In the rows, 128 means zero.
These are runs of 7 systems, one row a step. Runs of the same system follow the same rule from any start.
run 1, K (11 x 18):
[[106 184 119 133 100 104 121 186 111 115 104 115 175 128 128  99 107  83]
 [160 114 140 107 133 137 199 124 109 178 151 141  99 182 124 152  98  95]
 [137 109  85 201  77 121 118 108 158 151 126 134 150 125 181 103 137 125]
 [100 147 151 161 139 148 132 138  71 116 121 147 181 186  84 115 143 134]
 [187  92  81 153 140 145 156 114  83 114 128 125 101 112 115 186 105 120]
 [133 182 111 146  86  99 101 129 111  81 134 101 158 118 180 119 150  86]
 [117 132 165  85 126 141 171 120 102 116 146 202 127 179 130 165 126 108]
 [154 103  81 165 106 130 110 155 130 140 119 188 109  84 177 120  94 129]
 [117 174 159 151 113  83 134 193  86 126 107 121 163 159 118  92 117 125]
 [143 100 140 161 124 143 196 117 120 152 135 129  74 163 116 183  94 106]
 [138 152  95 200  84 138  90 109 140 125 128 120 116 139 179  94 164 127]]
run 2, S (11 x 18):
[[138 125 161 117  71 168  98 113 120  99 130 166 159 113 114 177 188 126]
 [164 164 112 139 104 152 125 175 129 121 146 163 130  65  76 159 103 127]
 [119 185 106  90 123  96 147 182 165 146 118 106 129 118 104  91  91 116]
 [ 92 107 130  93 127 147 156 121 158 191 113 111 119 181 144 104 110  80]
 [147  71 123 168 120 169  91  99 122 192 131 119 142 140 148  95 158 130]
 [150 119 122 204 125 123 136 104 100 119 136 106 183 136  75 135 158 175]
 [133 160  62 151 165 118 166 110  95  66 138 110 137 127  99 160  98 120]
 [126 153  83  53 148  94 124 114 120  78 129 134 138 131 188 109 128 101]
 [112  98 175  71 106 122 120 127 116 128 136 185 173 130 171 144 139  97]
 [157 107 181 158 128 132 109 176  95 164 156 174 135  84 126 131 101 134]
 [144 159 160 173 138  68 158 180 133 151 139 103 107 124 105 104  88 168]]
run 3, Z, 11 rows:
[[126 130 178 102 111 149  87 110 102 106 139 170 155 148 138 128 200 148]
 [135 110 129 129 121 151 133 157 135 109 122 176 107  66  87 188  94 135]
 [131 203 137 124 128  88 113 188 131 126 147 103 126 101 137  81  97 115]
 [140 126 124  73 112 108 195 113 161 166 127 145  93 197 137 127 131 134]
 [ 88  71 114 170 139 179  97 123 146 174  98 125 105 125 141  98 111 112]
 [162 130 158 163 130 134 105 140  66 135 130 118 167 154  91 110 176 166]
 [155 129  88 151 115 136 174 110 131  95 126  98 118 108  71 202 114 124]
 [105 189  94 122 126 134  90 109 149  95 153  90 141 112 168  93 136  83]
 [132 109 131  46 113 138 137 103 132 128 129 191 153 160 145 137 165 130]
 [105  81 136 139 143 151 106 164 122 149 117 164 142  66 122 139  74 107]
 [171 168 163 148 134  66 140 174  92 153 168 118 157 130 127  92 116 150]]
run 4, X:
[[185 135 151 122 134  70 159 131 143 172 187  93 121 108 156 118 108 132]
 [ 60 116 153 166 124  90 158 109 188 124 128 143 163 138 126 121 109 163]
 [103  93 112 145 206 151 105 105  93 116 130 159 111 144 142  95 118 165]
 [180  74 135 106 131  88 119 134  91 118  91  88 114 106 129 149 155 165]
 [ 88 130 202 127 121 135 124 105 140  97 145  81 114 114 123 177 143 101]
 [135 163 134 111 143 137 126 110 179 123 182 170  64 114 153 116 130 163]
 [ 98 108 118  82 130 115 118 167 167 126  73 162 129 107 102 105 119 174]
 [104 101 160  98 185 168 121 153  84 159 109  93 103 146  95 118 102  99]
 [190 117 135 149 116 115 155 123 154 188 159  74  82 118 121 131 123 137]
 [ 74 138 140 184 104 134 132 101 197 127 128 111 153 130  87 120 143 166]
 [119 132  80 123 198 180 116  91 110 108 141 147 118 147  94 108 139 168]]
run 5, R (11 x 18):
[[ 80 129  98  86 133 115 113 126 143 105 121 124 168  98 180 118  94  62]
 [145 108 149  92 167 135 156 107  84 162 177 166 142 170 161 123 115 101]
 [145  61 121 164 122  84 141 140 134 160 118 148 146  92 163 132  88 146]
 [ 80 156 158 172 173  87 121 151  88  99 140 124 161 136 135  88  98 145]
 [152 119 125 144 149  88 180 103 107 102 127 123  68 173 144 153 125 166]
 [ 87 110 158 142 102 111  80 120 155  84  97 126  99  95 183 129 153 141]
 [133 159 211 114 129 146 112 148  95 110 151 175 105 144 110 142 162 154]
 [174 131 123 127 100 121 136 174 160 143 112 143  58  86 106 145 110 165]
 [ 85 184 144 107 117 130  98 173 163 139 109 105 118 134 120  68 132 123]
 [131 120 133 111 120 178 170 113 139 171 116 130  84 203  87 137 145 125]
 [125  87  97 176  92 179  83 118 161 164  96 103 135  98 112 115 150 129]]
run 6, Y (11 x 18):
[[177 146 123 125 123 179 130 136  83 102 144 144  72 119 114 185 128  96]
 [144 170 111  95  80 100  91 149 165  92 122 143 108  91 182 108 152 133]
 [ 80 155 152 103  88 149 165 160 154 138 103 176 131 169  97 141 114 100]
 [159 106  96 167 114 159 109 178 121 182 106 153  90 103 134 103  93 125]
 [138 157 124 172  86  70 139 152 137 142 106  91 166 153 124  87 144 155]
 [128 136 105 182 118 167 175 102 102 130 131 104 114 181  97 167 119  89]
 [161 128  63 144 116 156  71 100 112 103 122 118 124 112 173 105 169 122]
 [124 149 131  78  87 125 132 125 113  84 100 135 184 156  96 154 182 123]
 [167 136 111 105 119 172 131 162  98 126 139 151 108  88 111 174  97  73]
 [158 169 102 104  90  72 118 161 160 135 140 152 144 101 183  83 120 131]
 [ 82 130 128 139  98 114 195 145 141 139 100 167 151 180 114 144  88 103]]
run 7, S:
[[159 116 158 100 127  52 179 118 114 139 140 102 117 171 170 133 131 135]
 [ 81 102 160 190 123 135 117 101 129 107 145 156 113 122 191 143 109 106]
 [150 151 162 143 149 130 101 143  94 106 146 180  89 141 124 103 157 199]
 [125 111 139 135  98  82 170 156 135  86  74 134  94 119 111 182 111 153]
 [101 168 150 124 126 161  87 154 120  97 119  99  61 113 151 128 124  80]
 [161 149 147  91  71 134 136 121 177 156 139 156  84 154 141 128 174 146]
 [ 82 104 125 180  79 173 110 146 174 137  89 163 134 101  97 143 121 131]
 [155 162 111 123 144 174 104 164 101 147 109  96 106 137  57 101 144 139]
 [157 122  72 113  81 106 174 107 170 145 105  71 135 141 118 153 135 105]
 [ 83 146  95 147 124 185  89  93 138 125 143 116 171 130 143 101 141  72]
 [181 124  92  96 136 145 137 112 105 154 149 172 177 154 101 113 161 160]]
run 8, X:
[[147 126 127  81 112 160 144 133  87 105 108 187 144 158  85 172 160 133]
 [150 141 113 112 123 147 100 166 108 122 141 113 138  54 127 150  93  66]
 [135 196 156 112 104  79 157 156 142 154 158 111 143 165 144  91 127 113]
 [ 94 107  90 156 123 131 191 116 159 147 121 181 139 158 130 139  76 115]
 [134 100 101 175 139 142  71 140  90 152 108 129 155 122 163  68 135 132]
 [170 119 149 158 108 105 162 127  62 109 112 108 140 169 100 169 161 145]
 [118 142 110 171 108 144 120  96 139  72 152 104 117  84 151 180 117  84]
 [130 182 123  91 103 115 101 121 149  95 143 164 124 146 176  87 175 148]
 [113 100 119  73 116 143 153 154 116 110  85 202 131 137 111 167 108 114]
 [139 127 150 125 134 145  83 183  90 162 134 113 121  88 154 104 100  72]
 [159 165 166 160  88  81 186 159 135 165 140 119 111 175 121 124 121 141]]
run 9, C (11 x 18):
[[143  54 138 116 128 104 134 131 120 162  70 108  85 155 153 120 142 155]
 [ 90 109 201 188 105 157  90 113 120 133 130  93 136 128 130 137 162 113]
 [151 176 133 172 130 156 127 103 136 103 175 143 112 128  80 139 161 183]
 [116 158  62 114 117 113 117 145 175  77  89 121 112  82 111 124 116 151]
 [109 133 136  24 150 146 112 136 118 115 108 104 107 138 140 125 135  78]
 [178  74 163  99 103 150 142 125 144 196 148 137 106 118 129 156 134 116]
 [104 147 159 187 105 132 125 153 162 174 161 129 172 102 102 106 100 118]
 [128 172  91 142 181 116 175 130 120 131 146 113 127 171  77  94  99 161]
 [133  85  55 130 144 109 135 107 133 124  77  73 109 131 150 116 121 127]
 [102 100 153 108 125 150  92  74 110 119 135  88 169 141 160 133 179  87]
 [160 110 141 141 133 150 130  82 130 120 184 165 154  95  98 172 145 161]]
run 10, K, 11 rows:
[[193 148 110 112  95  82 158 141 123 166 168 124 154 122 175 121 111  87]
 [ 82 130 130 162 102 107 177 114 152 143 142 170 186 168 149 124 101 105]
 [126 101  93 180 173 156 136 122  81 153 132 166 131 165 137  97 100 135]
 [162 101 113 179 125  81 131 134  61 105  99  92 159 139 138 133 136 141]
 [109 139 170 165 121 134 139 108  79  78 152 106 131 138 138 185 126  79]
 [164 155 124 140 119 137 125 105 111  90 174 188  88 134 183 144 144 134]
 [108 143 116 125  89 103 119 166 118  74  81 202 137 127 156 130 124 142]
 [123 130 153 123 129 143 129 201  82 141  98 156  85 131 129 131  83  91]
 [184 141 149 163  75  93 155 164 133 175 135 117  82 140 156 125 120 122]
 [ 87 157 149 199  69 143 155 125 166 137 117 144 128 181 113 130 138 128]
 [145 129  84 170 131 203 126 118 101 142 109 158  93 174  89 122 146 142]]
run 11, Z:
[[114 168  75  70  99 144 158 126 185 123 120 147 104 144 129 131 119  94]
 [107 110 116  82 133 176  96 147 128 176 112 160 135 144 159  78 122  85]
 [173  82 150 136 115 139 132 161  86 197 124 149 169 134  96 128 132 134]
 [153 135 105 207 120 119 167 138 123 154 148  93 155 115  83 144  91 123]
 [140 175  60 161 133 108 155  86 131 106 153  97 150 167 142 102 137 125]
 [103  87  75  97 127 142 128  72 121  88  96 141 156 154 160 144 154 107]
 [112  88 160 129 130 147  76 126  77 102 127 150 176  86 157 152 133  90]
 [175 147 173 140  99  82 137 153 114 113 175 163 157  81 133 163 119 144]
 [108 168 114 149 113  72 177 146 181 113 143 159 109 115 152 126  71 137]
 [ 94 134 123 115 151 102 136 138 126 132 105 156  88 184 190  70 111 133]
 [131  52 161 134 120 136 124 138  92 149  70 137  91 159 146 140 148 141]]
run 12, C (11 x 18):
[[ 92 140 115  75 124 106 191 143 155 138 100 165 143 181 103 121 104 131]
 [120  66 116 135 169 169 116 149  94 174  92 126  92 137 130 110  93 109]
 [168 125 159 172  94 111 109 131  93 166 135  77 169 148 130 104 174 127]
 [113 148 118 198 113 136 174  84 137  87 154 119 139 143  90 184 126 128]
 [124 158  43 130 149 157  90 106 143  89 137 157 116 107 155  94 129 136]
 [137 106 113  37 115  99 123 135 110 101  83 133 174 128 128 137 158 128]
 [133  88 178 115 139 151 129 140  93 135 147 139 112  91 139 182  94  75]
 [168 167 157 161  99 101 129 151 141 173 190 164 135 122 163  92 124 139]
 [ 82 144 120 155 121  89 192 145 154 120  99 158 146 171  94 127  92 158]
 [102 104  96 143 185 160 104 134  86 124  90 119  78 158 143  92 111 125]
 [172  99 146 131  85 119 102 112  99 133 104  88 140 144 144 129 203 141]]
run 13, R:
[[108  98 133 100 124  59 159 134 135 136 129 124 185 120 184 128  88  91]
 [ 87 109 154 158 186 120 152 111 102 132 166 170 129 150 164 118  78 121]
 [155  81 129 157 152  69 133 120 102 130 124 144 122 131 168 105 127 192]
 [ 81 121 186 156 142  77 121 153  97  74  96 115 125 118 135 141 116 150]
 [140 158 176 150 148 119 130 122 116  97 161 126  41 138 143 137 137 160]
 [133 131 159 111  78  96 113 141 181 111 104 148  84 113 149 127 165 178]
 [ 85 153 182 104 126 168 102 175 137 118 103 168  86 129  88 123 132 141]
 [181 138 126 111 123 159 122 161 139 180 120 112  59 133  92 109 140 153]
 [104 139 132 136  75 137 123 150 181 166  88  78 143 133  90 108 145 115]
 [103 153 113 156 130 207 138  99 140 149 139 117 132 170  65 126 143 113]
 [170 106  47 138 105 166 116  90 143 140 117 105 158 116  96 132 165 138]]
run 14, Y:
[[126  76 112  79 129  99 164 117 159 187 129 136 162 133 165 115  96 104]
 [103  79 139 178 138 111 133 120 116 158 144 142 206 113 136 122  96 118]
 [154 115 133 172 179  93 149 114  65 123 165 141 167 146 130 119 113 164]
 [131 107 137 135 162  77 150  97  86  65 131 107 112 133 161 164 125 141]
 [ 94 119 187  98 142 138 103  99 102  88 148 138 103 134 184 150 152 100]
 [126 105 188  97 114 151 105 126 140 121 140 203  99 113 144 152 157 159]
 [107 142 186 141 124 116 109 183 148 113 124 166 103  77  97 133 106 172]
 [118 169 167 139 154 109 147 173 152 152 137 121  54 142 113  94  92 161]
 [ 97 108 128 160 122 129 142 114 188 162 101  91  59 152 138 108 122 149]
 [ 83 111 141 181 125 185  95  99 151 155 112  87 134 149  97 100 166 139]
 [165 123 108 145 145 179 111 101 117 139 136  94 135 129  50 132 175 172]]

Name the system that made each run.
run 15 (2 x 18):
[[ 80 130 180 169 102 166 136 147 105 137 113 129 166 156  75 152 129  97]
 [181 171  77 178 150 152 132 125 108 131 181 130  90 118 133 117 103 126]]
 -> X
run 16 (2 x 18):
[[ 72 133 145 164 145  95  91 121 126  61 119 123 124  95 172 117 121 146]
 [148 144 182  94 149 108 138 123  90  89 149 153  87 161 140 145 160 167]]
 -> R
run 17 (2 x 18):
[[124  98 139  81 100 153  84 156 143 139  86 177 152 103 107 121 160 154]
 [125 141 166 129 149 145 144 188  96 150 140 135 133 107  65 146  76 106]]
 -> Z
run 18 (2 x 18):
[[158 141 121 107 122 157 105 183  69 146 124 132 173 107  97 125 117  81]
 [193 147 114 123  97  90 188 140 130 160 169 118 149 119 129 160 102  96]]
 -> K
run 19:
[[133 176 180 135 112 113 150 128 103  76 152 157  89 163 136 159 154 147]
 [122 129 104 124  94 141 115 141 173  98  93 154  43  95 158 148 119 128]]
 -> Z
run 20 (2 x 18):
[[192 123 155  84 139 102 135 170  77 120 142 152 104  96 126 161 113 137]
 [117 142 150 143  87  80 150 160 190 149 123  90 111  96 143 132  94 110]]
 -> Z
run 21:
[[114  78 113 143 155 144 118  71 119 130 103  92 135 169 118 112 177 168]
 [158  83 134 125 140 166 109  72 109 104 140 105 131 104 100 181 174 147]]
 -> X
run 22, 2 rows:
[[148 149  72 178 158 104 128 119 109 113 135  47 142 113 109 106 115 135]
 [107 143 119 113 112 100 157  69 140  72 134  85 156 161 145 158 158 105]]
 -> R
run 23:
[[132  94 123 151 153 141 133  96 140 152 111 115  64 174 135 100 153 184]
 [ 88 102 146 163 105 145  76 109 152 110  87  81 144 108 109 123 178 155]]
 -> C
run 24:
[[107  99 111 139 148 148 145  81 162 100 147 110 125  76  96 189 104 126]
 [133 151 119  82 175 119  85 101 135 106 181 121 167  87 139  91 148 151]]
 -> R
run 25, 2 rows:
[[154 106  89 119 174 107 111  83  84 105 140 111 145 143 175 102 153 145]
 [122  76 146 126 110  89 121  90 122  82 122 130 173 100 161 175 154 138]]
 -> C
run 26 (2 x 18):
[[134 169 153 178  98 167  77 154 114 149 137 158 114 155 138  79 167 139]
 [158 148  87 155  98 135 170 159 107 101  92 158 105 145  71 170 117 148]]
 -> X
run 27, 2 rows:
[[121  85 104 113 125  87 152 101 104 113 103  66 186 137 145 148 127  91]
 [145 112 138 123 139 153 122  90  78 133 182 135 182 134 158 148 137  69]]
 -> Y
run 28:
[[150 138 125  41 145  86 125 138  93 115 135 141 134 144 192 101 134 108]
 [118  85 193 125  88  99 136 135 125 147 138 172 162 119 179 155 123 101]]
 -> S
run 29:
[[ 71 143 200 171 130  86 149 160 103 113 125 131 137 158 139 125  99 120]
 [152 100 154 177 138 151 139 114 102 152 144 156  53 168 161 130 130 144]]
 -> Y
run 30, 2 rows:
[[152 102 123 100 142 166 123 106 105  98 126 175  55 133 150 167 142 139]
 [133 142 133 125  73 105  71 175 128  96  93 150 131  77 166 118 148 131]]
 -> K
